Where one turn sends some rows of the set: a few examples, then the rows asked
teteb: [-19.9  11.7  -4.5 -19.3  -1.3   5.4  18.2 -19.8  -3.2 -19.1   5.9  -1.8
   1.6  13.5  -6.8  24.1  -3.4  -8.2  -0.9 -22.5   0.3  -3.8 -18.4 -19.1
   1.9  -6.2  -3.9]
Puze: [  7.8   0.4 -10.1   9.1 -15.9  -1.3 -14.1  11.5   4.9  19.2  17.6   4.4
  -6.5  -7.7 -12.3  38.7  13.7   7.6  20.2   8.2 -21.9 -18.8   7.9  -5.3
  -6.8   2.6   2.1]
Vusi: [-17.9   8.4  -5.4 -11.1   0.1   7.8  16.3 -21.6   3.2 -17.3   5.9  -1.4
  -3.4  15.8  -8.6  24.7  -5.1  -1.7   2.7 -25.3  -2.7  -5.4 -12.6 -18.0
   9.1  -8.4  -9.5]
kup: [  5.0  -7.5 -18.1  29.7  21.8 -17.6  18.0  -4.4  -4.6  -3.3   6.7   3.0
  32.7  -5.1  -4.0   0.4  -7.1 -18.1   3.9  -3.9 -12.0  17.1 -11.6  -6.1
  -3.1   2.4  20.2]
suvob: [  0.0  10.9  -1.3  15.9   2.6   8.7 -22.8  -1.8 -13.5  27.0  29.4  14.5
  13.7 -11.0   4.3   8.1  -7.4   9.1  16.6   4.7   3.4  -7.2  11.3  23.5
  -8.5 -18.3   2.3]
bonof: [ 24.8   2.0  16.1  26.2  -1.7   5.7  -2.5  24.9  10.3  15.6  21.3  -3.9
  13.2 -23.8  16.8  23.9  18.0   9.8   5.6  13.5 -13.3  -3.6 -13.1  16.1
   0.4  -8.9   5.8]
vokol: [ 20.6   4.5  12.1  31.6  12.6  -5.6 -24.6   4.0  11.6  13.5  28.5   6.9
  15.5 -32.0  13.2  17.7  11.9  -2.3  12.7   4.4  -6.4  -8.8  -6.4  13.4
  -7.5 -16.7   3.4]
puf: [  7.7  -6.8  12.4  -7.2 -47.2  -4.9  15.3  18.9   0.2   1.2  18.5  11.0
  15.2  -7.4   8.4  14.6  -1.3 -11.4   8.6 -23.3 -29.6 -17.0 -17.4 -20.5
  -1.5  -2.6   8.3]
vovi: [ 10.3   6.6  12.2 -15.3 -14.7  -1.6  19.3  43.6  -5.4   9.6   2.9   5.5
  27.0 -21.1  12.1   8.1 -16.0  -2.4   2.8 -10.4 -18.7  -5.3 -26.9 -14.8
  -4.7  -9.2  16.3]
godod: [-21.4  -3.5  20.7 -29.0   3.4  10.0  13.7 -14.1  -3.0  -3.2   2.6   7.8
  21.5  -9.2  12.2  -1.2   6.8 -15.3  -5.4 -19.1  22.2  -4.2 -11.2   8.7
  -2.1  -6.5  26.6]
busof: [-23.3  -0.2  23.6 -23.1   7.0   7.2  11.9 -12.2  -3.4  -3.6   3.5   8.2
  22.7  -5.4   5.6  -2.7   8.2  -6.0  -4.4 -17.4  21.7   3.0  -4.4  15.9
  -0.2  -6.1  24.9]
Mamu: [ -2.3  -7.7  21.4  -3.9  20.4   8.7   4.5  -0.7  32.2 -10.2  -3.7  -1.1
   8.4 -25.2   6.6  19.0   6.9 -22.9  10.6 -18.8   5.7 -14.4 -36.1 -17.5
  11.5  -5.8  11.2]
gir: [ -0.4  -7.3  18.8 -13.0  16.6  10.1   8.8  -3.5  25.4 -16.2  -0.4  -2.5
   9.1 -21.7   9.5  20.6   2.8 -25.7   7.8 -18.2   6.7 -13.9 -40.7 -17.1
  11.5  -5.5   2.8]
narod: [  4.9 -14.2 -11.5  25.3   3.1   1.4   5.6  -8.1  -2.8 -12.2  12.9  15.5
  40.0 -20.4  -8.7  -0.2 -21.7 -19.8  17.7 -12.7   5.0  -3.4  -0.6   0.6
  18.9  15.2  -5.2]
Nuz: [ 10.2   2.7 -15.3  19.0   9.8  -7.0 -21.8  -2.8   2.6  22.0  30.4  10.2
 -10.3  -9.4  -6.1  33.8   0.6   2.1  16.4   0.1 -20.6  -9.9   3.0   0.2
  -7.2 -11.9  -7.3]
Vimut: [  5.3   0.2  -7.3   7.1 -11.7  19.4  -9.7  11.6  -8.3  19.1   7.9   6.7
   9.6 -16.3  14.0   2.4  -8.1  20.3  11.6   9.0  -2.7 -17.3  20.9  21.3
  -8.6 -15.9   4.2]
gabo: [ 14.4 -17.7   5.4 -36.4 -26.7 -10.3  12.4  20.0  -7.9  -2.4   0.7  10.4
  20.1 -13.3   3.2  -0.4 -14.8  -1.7   8.4  -8.5 -24.1  -7.7  -3.9   3.0
  -5.4  -3.7   0.1]
getu: [  1.2 -13.6 -10.9  18.6   5.8  -1.8  11.8 -16.0  -3.0  32.5  16.1  17.1
  32.0  -7.0  -6.8  12.8  -9.8 -25.9  13.7 -17.6  -6.9  -0.8  -7.1 -12.6
  23.3  13.4  25.3]

bonof turns into Puze
vokol turns into Nuz
godod turns into gir
Where do these go?
getu turns into narod
busof turns into Mamu
puf turns into gabo

